In the rows, zero is written as 128.
Named turns come first, each shown by rows before and after it. Which turns, in which order, take the first row of each pair that follows to the second? Write the first one first, as in the answered first pair.
turn befar:
[186 175 118 158 152 120 119 168 106 149 160]  ->  [ 87 140 172  99  80  97 120 120 132 151 169]
[144 142 122 117 176 172 168 111 161 135 111]  ->  [181 113 119 138  99 107 116 164 118 157 149]
[113 163 111 122 158 160 168 115 154 142 126]  ->  [153 144  97 145 112 117 121 166 121 161 154]
[114  71 117 128 148 134 128 131 126  86  91]  ->  [136  68 113 144 138 126 117 143 110  93 104]
turn lol:
[109 153 139 141 157 180 142 110 110 111  95]  ->  [145 116 122 161 123 133  95 159  73 117 110]
[ 99  92 133 105 107 123 186 121 180 117 129]  ->  [124  72 109 127 137 124 183 141 160  95 123]
[126 126 157 131 140 123 141 132 125 162 158]  ->  [130 121 138 134 158 139 149 135 124 153 141]
[127 100 136 130 104  89 110 138 106 140 139]  ->  [ 89 145 152 107 140 133 148  96 148 133 125]
turn pefo:
[134 144 133  96  81 116  93 109  73 131 110]  ->  [107  92 138  79 115 135 152 102 121 101  99]
[153  81 124 159 104  95 125 153 100 114 153]  ->  [138  64 128 153 107  94 138 154 111 103 147]
[113 108 127 117 132 140 129 116  99  92 105]  ->  [142 122 120 129 156 152 153 137 112 103 115]
Now pairs of rows:
Each pair is 2 to 3 turns apart.
[165 145 157 141 158 123 139 131 215 184 168]  ->  [183 125 151 146 133 102 122 156 192 188 178] => lol lol
[149 112 102 152 135 141 121 148 117  96 119]  ->  [127  99 136 127  90 113 126 150 143 121 160] => befar pefo lol
[154 202 123 126 149 134  90 117 135 178 153]  ->  [ 81  77 160  80 110 125 127 107 179 136 149] => lol befar pefo
[196 107 109 144 159 178 180 176 168 149 157]  ->  [129 218 143 121 107 192 128  98 136 192 147] => pefo lol
[ 83 120 113 130  91 124  96  99  90  95  96]  ->  [ 85  64 127 123  90 106 133 122 124  90 121] => pefo befar befar
[127  38  95 124 144 158 151 126 105  95  73]  ->  [104 170 136 105  65 135  93  94  88 186 121] => pefo pefo lol
[130 149 136 118 164 154 138 111 157 109  95]  ->  [133  97 138 122  93  94  98 144 121 109 118] => befar pefo
[ 93  90 144 115 113 116 129  96 149 116 121]  ->  [114 103 146 124  94  93 108 119 132 136 142] => lol befar lol
[ 58 140 154 108  94 173 132 109 139 110 109]  ->  [ 66 160 154 104  87 174 134 115 136 133 127] => befar lol befar
[ 94 107 152  94 144 147 157  93 172 119 153]  ->  [188 129 115 152 159 130 130 156 135 142 177] => pefo lol
[ 74  56 120 105  97 106 113  98 109  81  86]  ->  [ 82  53 116 110 120 122 114  96 110  72  77] => lol lol
[114 162 170 137 119 116  87 108 126 142 170]  ->  [126  96 141 146 189 149 132 107 134  76 123] => pefo lol
[144 143 101 145 160 151 130 139 118 138 125]  ->  [ 96  93 130 119 103 116 120 130 120 136 134] => lol pefo
[130 147 143 143 131 137 177  95 178 176 175]  ->  [ 87  80 149 126  80 106 144  92 154 142 160] => befar pefo pefo
[106 142 132  89 114 118 127  71 166 115 107]  ->  [198 141 102 129 124  92 108 135 144 137 141] => pefo befar
[108  89 109 143 182 170 141 127 136  96  99]  ->  [ 54 127 158 104 121 144 135  98 164 124 134] => lol lol
[ 87 114 140  94 111 126 140  87 138 109  98]  ->  [120  59 126 108 124 107 149 137 143 102 129] => befar befar pefo
[147 116  71 169 137 132 123 161 125  98 120]  ->  [152 135  73 170 161 146 140 148 139 101 117] => befar lol befar
[104  10 117 132 144 112 110 126 148 116 100]  ->  [171  48  87 175 189 132 118 153 135 131 100] => lol lol befar
[126  69 130 128 120 107 152 145  88 105 137]  ->  [149 151 124 144 114 110 112 138  59 133 140] => befar pefo pefo
[155  88  84 144 101  84  86 166  76 120 131]  ->  [128  72  76 141 151 133 127 137  95  74  88] => befar lol befar
[ 91 108 137 116 102 106 121 108 127 134 126]  ->  [144  84 115 137 151 126 135 134 126 111 117] => lol lol pefo
[ 99 176 144 110 151 159 158  87 145 149 104]  ->  [ 94  66 141 107 135 131 164 119 148  98 105] => befar pefo pefo
[127 200 148 144 122 112  88 115 116 163 188]  ->  [130 156 140 142  95  90  78 132  90 153 188] => lol befar
[160 121 126 139 140 136 169 169 164 142 162]  ->  [ 77 159 153 107 103 145 145 102 152 144 149] => pefo befar
[178 214 126 155 174 154 147 142 150 176 137]  ->  [ 79 142 183  85  64  89 117 121 157 169 163] => lol befar
[163 169 101 164 196 176 150 133 132 126 115]  ->  [ 97  40 148 111  82 102 141 142 145 111 154] => befar pefo
[144  87  96 134 118 128  98 130 100 103 101]  ->  [129 164 105 131 134 155 106  95 109 131  92] => lol befar pefo
[105 120 129 125 188 175 158 115 147  74  95]  ->  [ 62  79 163  96 103 121 124 119 135  86 123] => befar befar
[113 108 129 132  87 111 103 111 103 121 139]  ->  [148 129 133 140 110 115 132 137 141 152 166] => pefo pefo lol
[102 112 144 106 160 151 161 109 181 126 122]  ->  [150  84 114 148 117 100  83 159 109 127 122] => lol pefo pefo
[168 186 146 143  92 100 109 152 124 188 176]  ->  [207 158  95 180 147 130 122 173 110 152 141] => lol lol
[ 73  51 155 101  59  60 121 165 160  91 153]  ->  [130 248 125 159  95 102  65 143  94 160 140] => lol pefo pefo
[168  92 123 107 144 134 127 158 142 105 133]  ->  [149 105 125 106 103 118  95 153 110 112 126] => pefo pefo
[ 85 147 150 116  90 103 106 112 120 162 144]  ->  [144 156 100 167 166 132  97 124  86 134  98] => befar pefo lol
[133  88 106 153 139 127 112 147  96  98  74]  ->  [ 92  85 132 119 133 141 133 118 122  98  70] => befar lol lol
[ 77 173 161 100 101 134 154  91 183 166 143]  ->  [164 163  91 174 107 110  68 148  77 144 116] => pefo lol pefo
[125 160 122 135 163 152 164 107 162 127 103]  ->  [128 175 132 140  95 101  92 113 108 152 123] => pefo befar
[155 129 111 137 152 151 107 148  91  97 135]  ->  [126  83 140 109 121 124 134 154 134  96 156] => befar pefo lol
[165 172 121 138 155 150 130 156 135 153 129]  ->  [145 184 138 129 134 151 134 138 146 166 136] => lol lol
[ 96 166 135 101  95 118 120 111 130 152 133]  ->  [125 188 109 123 123 133 112 114 105 137 111] => befar pefo befar
[ 75 128 135 110  72 128 112  83 153 119 120]  ->  [162  90  89 163 103 120  96 145 107 100 109] => lol befar
[ 93  48 148 119 122 101 135 138 132  79  94]  ->  [139  59 148 131  95  73 134 178 142 123 148] => pefo befar
[109 171 116 140 159 170 134 105 117 132 109]  ->  [106  88 118 143 108 126 100 132  93 105 113] => lol pefo
[132 165 109 171 162 141 134 128 135 152 129]  ->  [ 86 108 122 147  94  97 103 125 112 137 130] => lol pefo
[ 96 187 161  89  59  95 104 128 145 179 187]  ->  [ 91 243 138  95 113 137  96  93 132 164 137] => befar pefo
[ 87  53 100  85  94 111 157 138 110  95  62]  ->  [176 159  57 147 147 142 135 162  74 132  68] => lol befar pefo
[129 145 150 113  80  94 124 145 127 149 149]  ->  [141 146 133 124 166 144 175 140 157 112 116] => pefo befar
[144 113 126 152 100  96 121 165  96 126 145]  ->  [152 106 108 161 145 117 149 162 109 106 124] => pefo befar befar
[143  91 119 152 106 105  69 161  59 101 109]  ->  [ 70  82 156 104  92 110  95 121  89  84  94] => befar lol lol
